Turns in one plane each, and the order they were made in; the first pair answered
K552 (before => after):
[-10, -1, 176, -342, -79, -115, -189, -354, -97, 29, -135, -254, 177] => [-148, 59, -59, -338, -193, -126, -105, -357, -177, 25, -183, -220, 80]
[147, 48, -81, -205, -193, 216, -315, -128, -17, 30, -150, 87, 102] => [61, 86, -246, -207, -265, 211, -239, -89, -46, 43, -143, 116, 10]
[33, -11, 272, 140, 222, -191, 157, -17, -26, -163, 79, -144, 50] => [51, -12, 291, 95, 194, -176, 103, -142, -66, -189, 3, -133, 96]
[-100, 80, -264, -228, -269, 53, -91, -126, -6, 145, -119, 5, -91] => [-120, 60, -300, -212, -258, 12, -10, 47, 47, 171, -16, -16, -162]
K104 (before => after):
[114, -41, 132, 150, 120, -344, 278, 67, -59, -124, -68, -198, 36] => [72, 1, 111, 148, 98, -361, 294, 17, -74, -138, -63, -228, 11]
[155, 76, 94, 51, 132, -89, -5, 161, -39, -38, 100, -38, -62] => [173, 84, 74, 66, 119, -105, 8, 100, -101, -83, 40, -9, -54]
[70, -32, 186, 33, 34, -35, 50, -253, -88, -169, -99, -53, 78] => [-19, 6, 136, -19, -14, -49, 84, -302, -60, -137, -88, -131, 60]
K163 (before => after):
[-150, 91, -30, -33, -138, -115, -33, -293, -31, -95, -261, -143, 73] => [-152, 103, 66, 66, -48, -259, 88, -215, -19, -115, -186, -198, 28]
[-19, -31, -58, 47, -7, -61, 139, 254, 112, 35, 111, 58, -123] => [-14, -55, -164, -41, -130, 96, -21, 216, 91, 91, 24, 138, -76]
[-208, 126, -195, -41, -89, -87, 136, -75, 38, -7, -20, 4, -170] => [-182, 134, -213, -96, -128, -30, 93, -123, 41, -8, -44, 14, -147]

(two turns a pair)
[-225, 195, -153, -130, -89, -66, 188, 86, 114, 193, 74, -165, -228] => [33, 67, 183, -93, 75, -24, 44, 274, 224, 279, 208, -131, -105]  K104, K552
[-37, 6, -204, 131, 20, 34, 79, 2, -59, -85, -81, 135, -94] => [-114, 54, -218, 64, -22, 55, 102, 5, 2, 31, 4, 30, -123]  K104, K104
[-1, 38, -2, 106, 133, 4, 62, 84, 64, -37, 166, 17, -59] => [67, 21, 115, 66, 152, 20, -49, -22, 51, -51, 107, 16, 43]  K552, K552
[-112, 94, 68, 37, -7, -25, 67, 26, 181, 70, 27, -118, -58] => [36, 10, 158, 93, 85, -10, 27, 137, 161, 54, 41, -11, -3]  K104, K104
[92, -30, 33, 202, 133, -200, 200, 160, -49, -173, -14, 188, -29] => [160, -49, 158, 164, 165, -176, 92, 43, -75, -194, -80, 172, 97]  K552, K552
[-3, -88, 171, 292, 29, -10, -96, 303, 228, 169, 181, -63, 2] => [102, -71, 301, 180, 40, 49, -325, -75, 151, 84, -22, -80, 193]  K552, K552
[-39, 153, -201, 2, 174, 62, 272, 123, 131, 229, -77, 88, -90] => [100, 86, -20, 20, 273, 67, 185, 171, 170, 254, -39, 111, -17]  K104, K552
[-31, 109, 25, 95, -41, -69, 10, -2, -164, -80, 16, 24, -38] => [-118, 146, -3, 39, -79, -46, 11, 10, -97, 4, 91, -33, -50]  K104, K104
[-255, 162, -191, 155, 46, -69, 159, -73, -147, -72, -144, 63, -184] => [-249, 182, -195, 66, -21, 32, -6, -215, -164, -60, -244, 92, -129]  K163, K163
[107, -97, -23, 62, 54, 11, 111, 168, -176, -141, 20, 151, 4] => [-38, -1, -162, 12, -34, -31, 158, 5, -208, -186, -39, 77, -65]  K104, K104
[-26, -10, 108, -147, -44, 40, 33, -4, 119, 121, 80, -70, 218] => [12, -12, 110, -150, -23, 67, -24, -30, 98, 84, 29, -42, 238]  K552, K104
[26, 5, 44, -59, -66, -167, 275, 332, 49, 235, -21, -46, -132] => [125, -51, 23, -130, -110, -1, 108, 388, 52, 304, -61, 59, -82]  K163, K552
[-116, 37, -75, -74, -84, -16, 79, -213, -22, 67, -71, -182, 25] => [-128, 24, -108, -12, -66, -55, 184, -32, 36, 126, 30, -169, -70]  K552, K552
[-80, 160, -18, 39, -8, -58, -105, -228, -80, -173, 19, -206, -110] => [-69, 133, 61, -5, -13, -6, -115, -52, 121, -10, 205, -283, -140]  K104, K104
[-45, -13, 176, -70, 238, -41, -164, -183, 55, -20, -125, 260, 197] => [-204, 93, 65, -134, 118, -85, -108, -311, 48, -16, -143, 164, 139]  K104, K104
[-107, 33, -99, 83, -9, -114, 39, 103, 36, 1, 139, 154, -104] => [7, -20, 107, 56, 77, -114, -46, 91, 82, 6, 148, 140, -16]  K552, K552
[-81, 96, 535, 22, 152, -248, -14, -316, 23, -136, -154, -198, 208] => [-308, 212, 112, -42, -62, -230, 97, -449, -117, -201, -304, -165, 35]  K552, K552
[66, -51, 128, -172, -133, 55, -140, -290, 33, -105, -133, -44, 125] => [-27, 9, 184, -83, -52, -130, 43, -323, -2, -187, -95, -146, 55]  K163, K552
[-6, 36, 9, -81, -134, 194, -120, -309, -173, -146, -440, 18, 107] => [-42, 66, 284, 140, 175, -208, 293, -159, -120, -219, -216, -177, 5]  K163, K163
[-65, 109, -67, -44, -138, -155, -84, -323, 73, 176, 5, -125, 79] => [49, 26, 65, -40, -52, -85, -146, -105, 193, 302, 157, -109, 125]  K104, K104
[-32, 129, -11, -253, -205, 125, -36, -376, 26, 78, -163, -167, -17] => [-75, 131, -47, -274, -217, 154, 19, -210, 121, 205, -14, -189, -105]  K104, K552
[93, -50, -7, 60, 99, 10, -156, -163, -104, -133, -218, 180, 150] => [-153, 60, -250, 15, -50, -46, 4, -192, -121, -112, -197, 115, 6]  K104, K552
[-5, 3, -144, 36, 146, 39, 146, 397, 154, 83, -55, 90, 0] => [141, -32, 15, 84, 250, 33, 66, 325, 66, -21, -172, 191, 97]  K552, K104
[55, -30, 126, -199, 107, -25, -239, -152, 84, -276, -182, 42, -3] => [-150, 52, -66, -274, -34, -17, -155, -196, 68, -226, -168, -46, -112]  K552, K104
[148, -16, 173, 62, 222, -18, 82, 182, 141, 25, 152, -139, 1] => [207, -30, 118, 142, 280, -42, 68, 38, -38, -187, -39, -4, 35]  K104, K104
[131, 26, 104, 68, 49, -86, -40, -44, -103, -333, -118, 208, -31] => [-57, 131, -93, 52, -51, -138, 83, -85, -108, -332, -107, 117, -155]  K104, K552
[8, -29, 51, 55, 20, 30, 49, 134, -5, 30, 121, -56, -128] => [91, -47, 71, 95, 63, 12, 31, 87, -82, -77, 52, 31, -73]  K104, K104
[237, -191, 113, -21, 277, -29, -68, -78, -49, -81, -137, 181, -3] => [172, -160, 111, -20, 261, -97, 13, -173, -97, -143, -172, 134, -26]  K552, K163
[-104, 51, 56, -58, -24, -123, 20, -261, -16, -79, -75, -161, 65] => [-106, 38, 116, -105, -7, -100, 33, -122, 127, 84, 98, -223, 56]  K104, K104
[-20, -32, 141, 109, 52, -247, 170, 189, 59, 30, 16, -58, -39] => [69, -43, 306, 56, 96, -199, 33, -5, 33, -10, -62, -64, 109]  K552, K552
[190, -20, 285, 118, 207, -126, 9, -168, -106, -193, -49, -45, 113] => [-27, 99, 135, 18, 80, -166, 98, -328, -114, -197, -76, -178, 30]  K104, K104
[-4, -32, 52, 34, 83, 33, 35, 193, 59, 59, 156, 24, -70] => [83, -34, 185, -4, 102, 46, -107, 41, 35, 28, 87, 16, 65]  K552, K552
[-171, 77, -164, -12, -94, -130, 171, 73, 64, -71, 45, -96, -180] => [-31, 18, 39, 31, -2, -107, 111, 215, 198, 36, 178, -111, -111]  K104, K552
[-114, 122, -315, -11, -44, 43, 144, -8, -230, -4, -71, -21, -70] => [-83, 79, -234, 42, 24, 23, 206, 238, -117, 87, 99, -26, -114]  K552, K104
[4, -137, 26, -169, -128, 31, -219, -40, 80, 131, -52, -36, 142] => [-29, -135, 213, -53, 48, -210, 31, 39, 111, 76, 82, -168, 93]  K163, K163
[163, -104, -46, 312, 166, -141, 111, 49, -242, -362, -191, 326, -58] => [204, -98, -105, 179, 28, 15, -99, -124, -254, -343, -319, 378, 32]  K163, K163
[-71, 49, 58, -289, -15, 10, -83, -202, 66, 62, 46, -230, 88] => [-153, 105, -118, -278, -73, -12, 17, -142, 35, 73, 53, -218, -7]  K552, K552
[235, -75, 130, -57, -72, 65, -213, -278, -188, -227, -223, -94, 281] => [-16, 45, -20, -199, -219, 25, -116, -371, -72, -87, -125, -309, 175]  K104, K104
[-210, -11, 52, -190, -62, 104, -88, -323, 74, -37, -26, -143, 62] => [-133, -84, 172, -190, 0, 165, -154, -128, 207, 91, 128, -141, 77]  K104, K104
[-54, 37, -4, 161, 116, -300, 252, -192, -172, -248, -77, -9, 1] => [-211, 97, -32, 28, 22, -301, 295, -133, 40, -23, 117, -216, -84]  K104, K104
[-61, 32, -333, -149, -210, 155, -275, -143, -63, 22, -247, 214, 27] => [-140, 7, -453, -45, -183, 101, -4, 252, 26, 137, -10, 236, -184]  K552, K552
[147, -67, 240, 122, 156, -123, 101, 158, 85, -17, 106, -21, 23] => [182, -48, 260, 27, 71, -72, -94, -159, -18, -128, -107, -5, 146]  K552, K552
[-237, 49, -159, 72, -109, -33, 136, -24, -63, 38, 30, -186, -101] => [-133, -18, 28, 84, -17, -6, 103, 147, 80, 144, 222, -203, -37]  K104, K552
[131, -55, 333, 57, 122, -51, -81, 12, 151, 42, 130, -150, 134] => [162, -49, 289, 126, 163, -75, -81, -139, -35, -166, -59, -54, 161]  K104, K104
[165, -34, 68, -4, 34, -93, 32, -244, -181, -171, -233, 74, -27] => [19, 4, -163, 51, -61, -115, 196, -122, -184, -136, -179, 94, -178]  K552, K552
[-201, -30, -325, 232, -27, -117, 110, 32, -238, -220, -135, 105, -135] => [-73, -107, -89, 308, 124, -165, 189, 336, -95, -103, 80, 72, -146]  K552, K552
[-154, 47, -331, -51, -175, 78, 67, 8, -8, 71, -41, 16, -147] => [-3, -32, -113, 43, -23, 51, 115, 293, 136, 186, 164, -5, -124]  K552, K552
[195, -121, 168, 114, 149, 25, -137, 33, -95, -104, 57, 71, 49] => [86, -36, 38, 49, 29, 34, -147, -187, -189, -181, -88, 10, 49]  K552, K104
[3, 138, 177, -42, 240, -214, 100, 92, -38, -58, 170, -222, -73] => [66, 101, 187, 2, 290, -202, 58, 112, -83, -117, 117, -164, -44]  K104, K104
[103, -23, -18, -52, -4, 92, -134, -20, 25, -38, -86, 63, 90] => [75, -14, 152, 22, 120, -74, 9, -26, 45, -81, -8, -43, 86]  K163, K163
[41, 38, 38, -191, -144, 95, -195, -85, 158, 224, 122, -124, 123] => [231, -71, 141, -81, -20, 104, -262, -15, 81, 119, 70, 49, 201]  K104, K104
[24, 52, 50, -164, -91, 113, -164, -371, -113, -24, -198, -11, 174] => [-92, 110, 108, -60, 2, -136, 91, -402, -122, -97, -138, -178, 87]  K163, K552
[66, -39, -66, -65, -81, 28, -100, -187, -86, -40, -214, 81, 109] => [39, -15, 136, 67, 92, -212, 110, -122, -53, -92, -75, -84, 54]  K163, K163
[-231, 233, -275, -108, 77, -62, -20, -148, -256, -40, 27, -151, -39] => [-192, 175, -144, -164, 116, 27, -73, 123, -14, 224, 290, -235, -44]  K104, K104
[-62, -97, -94, 221, 52, -231, 75, -4, -281, -262, -183, 55, -146] => [-57, -122, -194, 228, 7, -176, 82, 139, -270, -191, -131, 120, -204]  K163, K552
[284, -87, 86, -152, -73, 336, -330, 221, 280, 393, 34, 47, 131] => [200, -16, -38, -250, -196, 389, -432, -64, 148, 303, -160, 69, 178]  K552, K552
[12, -63, -261, 128, -176, 162, -69, 214, -58, 33, 15, 104, -72] => [121, -122, -45, 158, -47, 137, -89, 323, 8, 95, 124, 96, 0]  K552, K552
[138, -131, 257, 30, 199, 90, -26, 220, 173, 109, 206, 62, 66] => [148, -53, 263, -98, 80, 158, -257, -179, 47, -27, -66, 75, 206]  K552, K552
[-157, -38, -19, -56, 30, -63, 185, -184, 1, 75, -75, -70, -58] => [-86, -87, 61, -62, 63, -17, 147, -19, 111, 178, 57, -84, -53]  K104, K104
[96, -133, -7, 63, 16, 94, -212, 7, -136, 21, -101, 211, 66] => [31, -88, -154, 62, -46, 92, -152, -13, -177, 6, -119, 214, -16]  K552, K552
[-142, 122, 86, -95, -40, -87, 186, 39, 128, 44, 312, -107, -33] => [49, 27, 299, -79, 39, -35, 57, 60, 139, 22, 304, -63, 104]  K104, K552
[-159, -7, -338, -41, -172, 50, 41, 196, 103, 146, 69, 94, -201] => [57, -120, 0, 33, 25, 42, -41, 360, 228, 202, 218, 71, -98]  K552, K552
[-85, 103, -333, -200, -125, 182, -160, 359, 88, 346, -11, 181, -103] => [127, -15, -127, -80, 46, 177, -204, 476, 61, 277, 0, 313, -16]  K552, K104
[-204, -48, -132, 144, -70, -9, 85, 191, 62, 96, 8, 108, -114] => [-88, -109, 32, 197, 32, -6, 24, 251, 109, 119, 68, 115, -56]  K104, K552
[189, -131, -232, 61, 60, 29, -31, 22, -160, -79, -183, 291, 9] => [53, -67, -365, 39, -19, -13, 55, -53, -176, -91, -204, 221, -81]  K552, K104
[-174, 48, -347, 11, -90, 0, 163, 72, -47, 15, -4, 81, -203] => [-30, -34, -172, 112, 60, -18, 169, 303, 41, 85, 139, 108, -167]  K552, K104
[142, -97, -95, -147, 49, -20, -63, -114, -164, -116, -96, 85, 23] => [-19, -16, -169, -240, -61, -33, -3, -165, -102, -20, -42, -62, -57]  K104, K104
[115, 38, 206, -143, 50, -201, 3, -120, 47, 87, 98, -339, -47] => [251, -38, 289, -77, 133, -192, -58, -47, 20, 53, 83, -232, 8]  K104, K104
[124, -9, -53, 217, 80, -137, 93, 213, -131, -143, -69, 216, -47] => [65, 18, -89, 225, 73, -171, 133, 162, -149, -161, -71, 176, -92]  K104, K552
[169, -72, -221, 291, -65, 64, -38, 270, -201, -120, -140, 411, -80] => [-120, 98, -422, 204, -236, 1, 72, 7, -243, -127, -208, 229, -177]  K104, K104
[4, 190, -146, 32, -26, -110, 180, -20, -190, -215, -58, 52, -147] => [66, 125, -5, 98, 87, -151, 234, 184, -92, -117, 107, 40, -177]  K552, K552
[-238, 76, -49, -157, 90, 93, 67, -185, 157, 151, -70, -131, 76] => [-180, 36, 0, -125, 127, 109, 87, -8, 231, 246, 28, -111, 47]  K552, K104
[-174, 48, -110, -25, -33, -13, 176, 204, 74, 197, 241, -195, -158] => [112, -124, 72, 105, 141, 40, 89, 387, 1, 111, 199, 15, -40]  K104, K104
[29, 16, -84, -157, -171, 224, -198, -99, 54, 44, -73, 53, 38] => [-49, 23, -221, -114, -193, 195, -60, 33, 45, 76, 4, 54, -83]  K552, K552
[-145, 82, -66, 54, -15, -103, 211, 52, 108, 66, 38, -159, -63] => [32, -21, 57, 106, 102, -59, 148, 224, 150, 100, 95, -63, -7]  K104, K104
[-113, 144, -18, -191, -181, 127, -290, -234, 150, 230, -24, -180, 116] => [-227, 177, -216, -156, -253, 105, -149, -94, 159, 280, 29, -178, -49]  K552, K552
[81, -97, 83, 220, 137, -19, 140, 312, 27, 76, 101, 178, 5] => [187, -106, 260, 149, 158, 39, -89, 55, -36, 1, -83, 185, 208]  K552, K552
[-103, 103, 81, 37, 122, -221, 202, -264, -37, -91, -95, -131, -16] => [-138, 98, 149, -22, 103, -194, 193, -108, 132, 92, 98, -246, -46]  K104, K104
[-13, 35, -28, 145, 153, -138, 49, -210, -228, -196, -251, 101, 72] => [-111, 48, -181, 194, 104, -168, 201, -62, -214, -154, -162, 112, -68]  K552, K552
[-334, 90, -369, 51, -152, 12, 206, 164, 23, 117, -2, -4, -207] => [-86, -60, 83, 131, 127, -27, 169, 440, 220, 225, 218, -29, -84]  K552, K552
[-125, 163, 96, -99, -31, -90, -150, -421, -87, -155, -232, -193, 65] => [-179, 183, 155, -201, -88, -68, -127, -218, 172, 138, 25, -384, 21]  K104, K104
[136, -84, 219, -181, -171, 163, -217, -70, 77, 202, 132, -53, 40] => [133, -74, 156, -201, -177, 171, -242, -151, 28, 148, 56, -8, 63]  K552, K104
[132, -116, 31, -168, -153, 96, -256, -128, -62, 46, -2, -77, 112] => [-15, -58, -210, -184, -271, 82, -142, -95, -103, 34, -15, -65, -30]  K552, K552
[207, -30, -66, 54, 14, 138, -94, 313, 27, 211, -4, 358, -1] => [146, 32, -214, 74, -11, 69, -62, 42, -186, -14, -230, 427, -6]  K104, K104
[-57, 59, 265, 150, 198, -286, 296, 136, 113, -36, 176, -198, -85] => [59, 36, 435, 72, 211, -222, 60, -163, 60, -127, 14, -201, 117]  K552, K552
[-95, 177, -228, -87, -66, 4, 73, 6, -101, -91, -195, 196, -175] => [-18, 107, -105, 14, 49, -49, 172, 310, 4, 0, -4, 154, -221]  K552, K552
[-170, 171, 221, 5, 61, -90, -11, -179, 26, -140, -97, -208, 59] => [-178, 160, 265, -18, 70, -71, -1, -64, 152, 10, 27, -259, 64]  K104, K104
[-7, -24, -363, 174, -61, 9, 212, 82, -209, -142, -70, 138, -58] => [64, -75, -376, 72, -138, 188, 19, 97, -154, -30, -93, 224, 3]  K552, K163
[175, 44, 17, 62, 21, -106, 93, 7, 191, 18, 157, 19, -83] => [191, 36, -130, -14, -78, 40, -23, 0, 164, 78, 72, 116, -70]  K163, K163
[-55, 20, 143, -25, 27, -186, -15, -301, 148, 54, 95, -175, 16] => [-75, 6, 125, -55, -2, -138, -39, -253, 181, 110, 143, -196, 15]  K552, K104
[152, -244, 475, -46, 225, 30, -144, -18, 247, 64, -49, 18, 305] => [-5, -118, 292, -155, 61, 70, -215, -408, 75, -90, -321, 3, 313]  K552, K104
[35, 64, -150, 182, -234, 58, 234, -147, -166, -218, -151, 250, 142] => [-197, 180, -240, 41, -373, 51, 318, -130, 28, 7, 12, 11, 53]  K104, K104
[-225, -228, -52, -75, -183, -89, -80, 12, -55, -64, -136, 65, -44] => [-228, -241, -52, -37, -152, -122, 12, 178, 3, -15, -14, 73, -97]  K552, K552
[295, -147, -54, 13, -62, 365, -392, -38, -272, -110, -443, 482, 132] => [-90, 41, -509, -1, -282, 249, -97, -102, -344, -123, -444, 377, -150]  K104, K552
[-99, -41, -213, 30, -154, 142, 29, 4, -135, 111, -85, 135, -131] => [-116, -65, -180, -13, -153, 183, 11, 98, -56, 177, -17, 85, -149]  K104, K104
[-217, 38, -96, -323, -103, -121, -30, -22, -29, 101, 140, -28, -80] => [-111, -31, 43, -310, -16, -96, -83, 125, 65, 182, 242, -33, -43]  K104, K552
